Families of rows that turns and mirrors carry onto each other, the same ones carrying the whole set onto itself: the rest of each named row's family, in list order:
3 families of 6 rows:
j128: .17, .03, .03, .02, .14, -.28, -.14, .27, -.31, -.01, .00, .10, .15, -.21, .28, -.10, -.04, -.13, .02, .01, -.22, -.19, .18, .14, .00, .14, .19, -.15, -.02, .02, -.08, .02, -.11
j391: -.08, -.14, -.06, .00, -.02, -.04, -.12, .01, -.19, .15, .03, .09, .01, -.21, .14, -.04, -.08, .10, -.09, .09, .02, -.06, .02, -.06, .30, -.03, -.02, -.12, -.26, .01, -.01, -.07, -.11
j982: .06, .04, .00, .01, .26, -.25, .09, .20, -.25, .07, -.07, .07, .11, -.12, .29, -.05, -.04, -.18, -.11, .06, -.06, -.19, .20, -.10, .10, .06, .14, -.20, -.01, .20, -.08, -.04, .07
j809: .04, .05, .00, .14, -.08, -.39, .20, .07, -.01, .13, -.06, .09, .07, -.05, .31, .17, .13, .03, -.04, -.12, -.13, -.07, -.08, .05, -.06, .09, .15, .05, -.25, .18, -.14, -.01, -.15
j555: -.13, -.10, .00, .05, -.10, -.04, -.09, -.09, -.07, .19, .08, .05, -.18, -.24, .25, -.12, .01, .03, .03, .05, .14, .07, .20, -.02, .15, .01, -.02, -.18, -.20, .01, -.07, -.05, -.13
j888: -.13, -.06, -.09, -.18, .21, -.06, -.02, -.02, -.26, .03, .01, -.22, .04, -.07, -.02, -.06, -.07, -.30, .14, -.01, .10, .09, .19, .12, .06, -.05, .16, -.05, -.07, .17, .00, -.19, -.12
j842: -.13, -.01, -.04, -.15, .13, -.12, -.07, -.04, -.16, .03, -.05, -.27, .04, .04, -.03, -.26, .00, -.15, .15, -.01, .02, .15, .24, .05, .15, -.02, .12, -.10, -.11, .22, -.03, -.21, -.18
j710: -.10, -.10, -.01, .06, -.09, -.11, -.01, -.04, -.09, .12, .24, -.09, .11, -.15, -.01, -.02, .02, .15, .17, -.13, .00, .07, .08, .29, -.11, -.03, .20, -.01, -.20, .20, -.13, .11, -.21
j820: -.13, .04, -.08, -.14, .07, -.17, -.14, .02, -.07, .06, .05, -.20, .04, -.05, .00, -.19, .07, -.22, .29, .01, .15, .08, .12, -.07, .10, -.04, .05, -.08, -.30, .15, .05, -.04, -.15
j303: .18, -.03, .07, -.17, .14, -.38, .06, .04, .01, -.06, -.12, .00, .07, -.03, .22, -.07, -.12, -.09, .15, -.17, .13, .02, .12, .19, -.18, .02, .26, -.05, .05, .21, -.14, -.15, -.20
j946: .01, .07, .02, .22, -.02, -.31, .20, .15, .00, .07, -.05, .01, .22, .02, .23, .05, .17, .05, .03, -.16, -.12, -.06, -.01, .06, -.10, .16, .16, -.05, -.23, .07, -.11, .16, -.14
j935: .03, -.02, .03, -.02, .02, -.32, .03, .17, .03, -.03, -.25, .01, -.02, -.01, .30, -.08, -.07, -.03, .11, -.03, .02, -.06, .07, .23, -.11, .12, .21, -.13, .06, -.10, -.10, -.24, -.27
j863: -.07, -.06, -.10, -.01, -.03, -.08, .04, -.13, -.10, .06, .07, .02, .00, -.14, -.02, .02, .02, .18, .11, -.14, .05, .01, .08, .29, -.09, -.07, .30, .00, -.33, .20, -.19, .04, -.27
j996: .15, .09, .04, -.15, .14, -.31, .10, .01, .00, -.07, -.16, .02, .06, -.07, .28, -.23, -.01, -.06, .19, -.13, -.01, .05, .12, .18, -.11, .04, .19, -.03, -.01, .07, -.07, -.30, -.24
j413: .20, .08, .02, -.02, .18, -.21, .00, .21, -.30, .17, -.02, .09, .12, -.19, .25, -.07, -.05, -.12, -.13, .00, -.01, -.17, .03, .02, .08, .12, .07, -.26, .08, .07, -.04, -.03, -.02
j470: .00, -.02, -.23, .04, -.04, -.11, -.08, -.01, -.17, .15, .23, .00, -.05, -.11, -.02, -.06, -.03, .05, .24, -.05, -.02, .11, .14, .22, .00, .05, .13, -.17, -.19, .26, -.07, .17, -.32
j419: -.10, -.17, -.03, .06, -.01, -.05, -.13, -.07, -.25, .23, -.13, .05, .00, -.13, .14, .04, .04, .02, -.14, .02, .02, .00, .14, -.10, .21, -.03, .03, -.03, -.27, .07, -.03, .04, -.04
j115: .02, .23, .11, .09, -.03, -.40, .08, .13, -.05, .12, -.06, -.13, .11, -.02, .15, -.01, .14, -.06, .01, -.08, -.17, -.25, .01, .00, -.12, .13, .15, .01, -.17, -.02, -.19, .03, -.17

The rest of the family of j946: j391, j842, j710, j996, j413
The rest of the family of j863: j982, j809, j888, j303, j419

